In the data rows, 128 means zero.
Here is a table of points, one per row:
131,056,155,149,116,138,079,116,140,073,135,114,168,138,115,132,147,128,170,105,124,121,109,086,226,158,105,087,128,168,158,186,118,105,073,147,186,064,127,058,081,234,196,124,133,079,123,126
123,145,161,128,183,083,132,113,114,111,198,123,143,118,103,110,146,158,117,169,154,096,157,135,162,079,112,167,120,111,129,083,108,089,180,122,082,126,121,069,185,164,197,170,172,132,097,130
087,156,153,044,102,083,167,114,130,125,140,166,158,092,154,102,160,130,069,100,114,111,181,132,112,105,136,097,179,122,075,139,124,153,098,165,122,127,163,092,086,110,143,125,134,135,104,133
190,177,175,120,088,135,085,160,123,165,140,193,076,092,136,109,097,124,112,179,113,205,136,109,159,141,144,150,037,162,124,101,128,079,187,136,114,082,113,146,123,128,160,083,117,117,093,175
130,114,150,139,119,131,073,104,178,140,157,118,191,141,100,161,170,145,100,188,130,089,119,132,114,096,165,116,148,083,141,116,183,086,193,103,138,147,186,127,080,146,099,118,127,059,174,145
117,179,145,118,130,108,113,106,129,175,112,081,190,155,114,129,133,141,178,116,150,023,116,040,111,163,109,156,119,180,122,131,222,200,100,169,129,150,126,118,114,090,131,122,129,057,186,182
172,102,119,178,140,103,163,112,080,151,133,118,185,089,210,138,110,067,120,106,178,142,117,134,134,145,136,096,189,128,109,121,154,150,189,129,146,128,095,136,138,182,123,139,089,192,144,175
120,173,119,165,112,155,101,121,099,149,099,119,149,099,106,108,168,115,109,088,135,083,136,168,143,114,153,140,148,079,198,110,075,110,104,149,142,129,130,153,165,091,107,111,143,145,051,172
119,113,080,144,162,169,144,131,143,039,159,107,131,078,166,111,096,131,153,163,099,134,117,122,099,102,166,161,142,138,099,148,153,101,145,085,128,137,115,192,104,117,123,036,109,134,089,165
166,101,133,247,094,113,124,130,137,093,088,095,041,141,163,132,125,163,122,127,143,127,157,100,134,141,103,152,110,107,139,130,173,136,134,118,167,159,142,183,140,095,166,161,170,201,114,078
105,162,098,144,099,125,191,051,175,152,158,144,112,099,139,180,107,129,195,117,098,184,131,169,161,135,125,127,153,145,205,147,142,151,115,059,102,158,122,160,113,143,151,131,157,136,173,105
136,170,065,063,142,113,085,130,135,172,081,115,128,057,133,077,133,119,098,092,164,142,087,090,112,146,142,165,168,144,158,132,125,095,119,061,074,092,201,091,116,124,120,138,121,118,143,062
037,067,108,181,110,086,159,177,098,163,129,149,142,099,115,112,149,113,137,123,106,176,133,113,153,145,132,169,098,088,133,122,142,122,096,122,086,175,132,064,161,175,079,092,105,127,106,086
156,186,184,098,130,131,118,184,084,075,167,095,137,119,105,082,143,083,148,145,211,079,089,176,143,168,102,103,089,157,137,190,138,126,108,156,198,086,140,129,104,106,117,140,096,129,154,113
098,133,127,100,162,121,023,142,100,177,115,135,153,132,166,133,096,128,167,128,114,130,200,179,136,123,051,139,126,085,133,122,118,077,135,113,110,136,079,136,083,160,100,162,118,177,177,133
164,107,140,161,199,146,113,102,093,119,139,138,164,106,127,133,101,111,172,112,124,173,161,083,127,122,183,154,097,134,108,181,112,126,155,141,091,111,179,092,143,128,123,201,157,145,163,146
123,102,132,147,110,141,172,134,150,164,144,066,146,124,118,068,090,138,079,141,116,197,131,078,126,117,155,117,138,126,115,146,095,170,115,137,112,132,052,098,105,100,189,087,106,107,143,111
106,128,100,120,105,087,148,103,097,102,094,150,079,163,159,122,180,083,172,151,100,081,093,165,138,109,118,114,108,132,047,163,140,117,157,068,148,156,155,145,152,105,156,165,149,098,108,163
118,127,109,094,107,153,101,067,101,063,148,103,113,156,101,087,149,099,146,096,095,079,147,102,134,104,149,125,103,133,111,036,097,141,133,164,109,128,134,133,164,130,145,157,120,108,131,085
084,128,139,141,166,126,129,139,144,056,034,130,112,108,136,141,135,156,175,179,129,144,112,101,147,144,147,107,182,050,128,098,106,192,102,115,107,093,140,205,154,055,185,180,103,085,157,138
127,187,177,173,117,136,178,180,168,073,121,127,120,118,143,091,122,139,143,098,111,091,134,172,134,126,182,128,171,086,151,100,119,148,098,129,092,157,132,138,057,155,132,107,200,156,153,157
119,094,112,113,141,117,139,132,092,131,178,103,055,184,132,136,113,117,122,084,125,107,084,149,155,151,140,108,112,135,147,097,083,104,170,136,105,162,158,130,095,084,173,080,117,185,182,161
091,119,079,112,115,137,166,147,157,156,202,064,150,099,143,136,148,139,086,195,094,135,158,097,134,125,128,127,128,105,127,126,134,152,145,167,200,087,207,130,149,142,090,157,114,111,157,114
150,131,137,125,200,094,136,100,146,117,138,102,040,120,167,135,147,157,086,049,085,190,104,137,132,116,105,131,142,136,155,086,129,076,125,164,109,126,094,118,097,091,082,143,168,056,132,158
130,126,128,052,144,145,086,139,152,086,109,096,106,140,115,166,092,105,102,156,073,151,129,116,124,114,126,147,144,108,135,106,125,181,092,070,147,074,156,176,131,110,167,127,123,222,093,154
125,120,136,084,141,129,139,140,132,172,108,114,122,081,101,109,134,146,114,070,164,137,153,085,083,119,128,108,027,077,085,102,150,078,106,111,150,160,108,160,118,160,164,151,146,122,082,170
146,139,123,166,149,142,166,133,064,132,130,189,087,118,056,128,121,182,145,097,109,160,100,081,159,081,083,101,162,108,114,102,151,150,167,125,205,127,094,122,080,141,124,097,102,166,134,104
125,164,123,165,087,126,164,117,148,118,110,117,155,192,126,157,131,140,111,085,141,123,157,122,037,100,130,133,063,112,091,117,104,077,137,091,177,099,140,104,146,173,136,115,148,119,189,123
054,152,123,128,077,114,057,091,149,164,149,167,145,131,123,110,149,149,110,101,116,107,135,088,139,133,122,142,141,122,151,184,112,165,183,161,078,111,114,180,166,180,128,133,070,171,109,113
196,127,143,104,139,069,100,188,113,054,144,116,110,076,110,137,147,143,102,126,080,156,171,119,091,164,152,079,149,125,133,138,128,146,120,088,148,126,091,122,207,077,097,131,119,158,121,115
138,097,179,154,140,130,108,100,136,145,218,199,118,128,139,138,093,178,088,146,180,092,073,110,133,143,105,107,121,115,134,120,090,167,028,110,171,088,140,056,138,118,083,137,134,163,101,133
101,126,084,160,111,169,159,172,184,167,146,169,122,147,109,094,152,115,156,089,159,143,143,170,099,176,122,146,132,121,091,128,128,132,178,150,080,109,192,108,098,115,159,139,117,109,147,163
100,141,138,139,091,047,074,128,136,148,184,131,175,136,132,139,105,071,191,124,196,179,132,153,141,106,166,069,115,172,121,102,135,129,024,174,166,138,130,109,119,113,136,125,138,092,098,114
180,089,129,136,120,110,181,107,133,131,099,128,136,165,077,087,084,094,116,123,095,085,173,150,096,154,099,120,150,154,177,079,121,095,178,092,156,058,131,099,112,146,113,095,136,126,086,157
170,098,066,073,085,147,132,099,109,070,110,101,144,106,143,131,114,235,123,142,128,148,113,192,174,151,125,151,117,144,094,132,110,129,135,126,156,131,083,158,168,100,087,099,147,142,138,177
184,077,126,079,117,127,130,113,134,147,097,137,081,151,124,136,122,122,080,137,155,101,190,165,116,107,132,108,120,116,136,145,177,186,114,147,048,175,207,149,117,156,128,123,112,096,097,088
065,126,157,158,116,105,113,086,135,080,083,104,109,134,091,146,089,094,114,138,146,179,122,164,121,077,113,137,140,161,146,137,113,124,168,158,172,103,134,084,130,077,135,144,103,173,088,156
146,109,124,151,132,180,136,099,092,121,143,142,109,142,084,139,155,116,102,115,114,171,113,190,053,115,096,150,177,084,116,157,142,149,119,122,070,136,076,109,086,159,108,187,111,098,146,154
108,141,086,168,201,119,152,082,159,081,114,165,126,115,118,149,135,084,106,192,113,110,088,155,119,159,116,122,041,091,147,122,144,119,111,166,146,131,103,184,083,197,146,153,091,143,149,074
154,148,208,142,106,123,177,107,185,089,087,094,154,115,110,147,084,095,155,115,111,129,109,063,155,119,120,131,155,140,089,103,140,086,149,104,092,161,112,147,150,144,059,123,090,101,159,129
076,136,105,133,156,120,138,138,129,104,116,163,107,151,138,110,074,157,115,086,126,081,155,155,117,102,196,082,140,167,169,143,143,145,166,089,110,117,096,164,187,107,107,153,129,098,142,120
166,126,054,122,120,143,130,173,161,181,132,158,109,159,158,113,168,090,182,149,099,069,156,168,148,069,146,175,095,115,111,099,121,122,108,158,145,087,079,136,112,045,098,135,117,144,159,109
153,132,097,123,117,104,114,174,150,146,124,138,087,141,106,147,118,110,156,147,218,118,144,078,073,125,132,163,136,131,134,132,062,163,150,125,161,162,093,092,146,235,096,116,157,047,139,136
059,071,183,087,126,162,114,122,085,141,116,106,061,117,133,191,142,093,149,137,131,141,132,122,138,180,106,176,110,144,105,146,101,180,181,073,167,084,088,215,085,094,088,071,177,174,123,113
113,141,103,155,131,138,176,172,100,149,089,099,141,120,089,212,168,168,115,173,149,049,109,079,145,156,149,083,086,204,154,136,141,135,059,099,012,127,097,100,044,058,103,163,111,185,128,187
091,115,159,088,121,174,133,159,158,134,115,087,094,117,096,079,114,146,151,140,164,140,068,141,152,114,126,060,123,113,123,112,178,104,136,123,105,124,120,128,218,155,101,150,181,166,123,077
093,164,128,089,067,176,088,152,104,117,129,135,118,136,172,116,094,107,073,115,109,108,132,138,156,139,128,129,095,111,125,128,133,127,168,159,142,205,125,034,088,162,100,155,120,095,122,161
140,133,155,160,149,094,107,167,081,182,122,107,147,128,077,106,081,135,117,115,158,125,074,220,199,143,126,168,121,193,106,114,098,180,063,108,120,097,152,216,104,177,150,164,101,094,125,162
129,151,114,099,137,158,074,167,113,156,122,105,155,118,193,191,104,134,105,099,121,102,119,155,092,147,127,123,171,171,067,102,121,113,179,137,128,114,080,138,122,130,161,129,185,101,088,063
137,140,113,101,138,169,105,104,150,153,141,123,153,151,156,126,182,078,077,099,156,126,107,104,127,118,112,183,099,115,119,131,195,156,120,122,154,124,122,101,207,110,150,089,123,149,160,114
Along one direction, these points spread out more than along any other. Take the direction at right angles to it along which they spread out most. Go by this last direction. Where along it does each point below lie, from 0 to 99? The average is 50, and the first point in the table lies past the average. One standard deviation of the points above along it is 16.
147,085,098,128,149,136,161,142,148,087,100,242,200,146,067,155,124,137,100,142,153,152,121,104,187,116,081,123,087,138,138,140,127,149,161,175,130,170,168,168,133,075,130,106,176,129,140,112 54
153,147,113,133,087,111,133,132,111,082,194,146,087,147,102,156,132,108,124,122,113,118,142,084,109,152,100,158,177,114,147,188,157,018,104,147,073,104,091,155,133,102,174,139,120,137,090,096 45
145,163,114,123,137,114,119,111,121,161,094,089,126,073,134,123,127,182,180,131,104,106,129,152,120,122,111,113,056,105,137,120,127,179,144,169,140,103,145,070,143,122,131,073,119,104,152,065 48
172,160,125,158,140,135,145,131,171,096,174,119,216,197,179,104,162,109,135,112,100,157,126,106,145,080,076,118,087,096,160,154,098,194,116,102,060,144,177,130,143,098,092,126,103,062,093,097 47
109,105,132,095,153,125,140,059,164,159,128,137,116,113,153,115,193,161,161,163,132,134,147,112,117,132,116,122,155,190,119,144,096,144,111,131,175,204,103,126,100,133,137,149,119,175,111,131 54
152,128,148,098,118,084,169,133,126,142,125,161,196,235,109,098,122,148,170,121,109,166,108,113,060,162,187,156,121,085,157,120,156,115,154,149,127,142,115,120,104,131,103,145,102,118,045,106 38
126,158,097,150,141,139,138,110,091,132,108,161,103,222,154,109,159,145,127,185,171,175,166,093,178,150,126,117,202,106,085,131,125,045,081,117,082,099,154,110,154,175,099,073,164,146,172,133 42
130,068,146,132,068,116,113,150,124,147,108,123,160,097,170,101,143,137,135,174,081,141,076,121,000,092,110,105,123,176,175,106,099,111,149,170,094,146,140,156,171,098,146,125,136,144,136,151 41
113,123,156,044,106,151,203,160,091,169,111,145,115,111,193,183,110,141,141,143,115,120,120,116,134,099,153,130,167,116,163,151,107,115,107,184,161,140,160,119,152,140,118,129,118,129,109,102 47
142,095,155,175,159,226,118,105,115,130,127,154,151,124,136,124,120,133,111,127,135,136,167,187,130,183,119,129,168,189,128,128,118,072,060,107,196,141,137,131,152,093,128,123,077,079,117,097 59
168,128,144,152,185,121,074,149,141,195,093,086,080,103,085,167,101,106,093,120,072,133,095,167,115,137,163,111,199,145,079,198,115,120,109,115,167,197,112,090,155,149,140,088,133,141,144,137 48
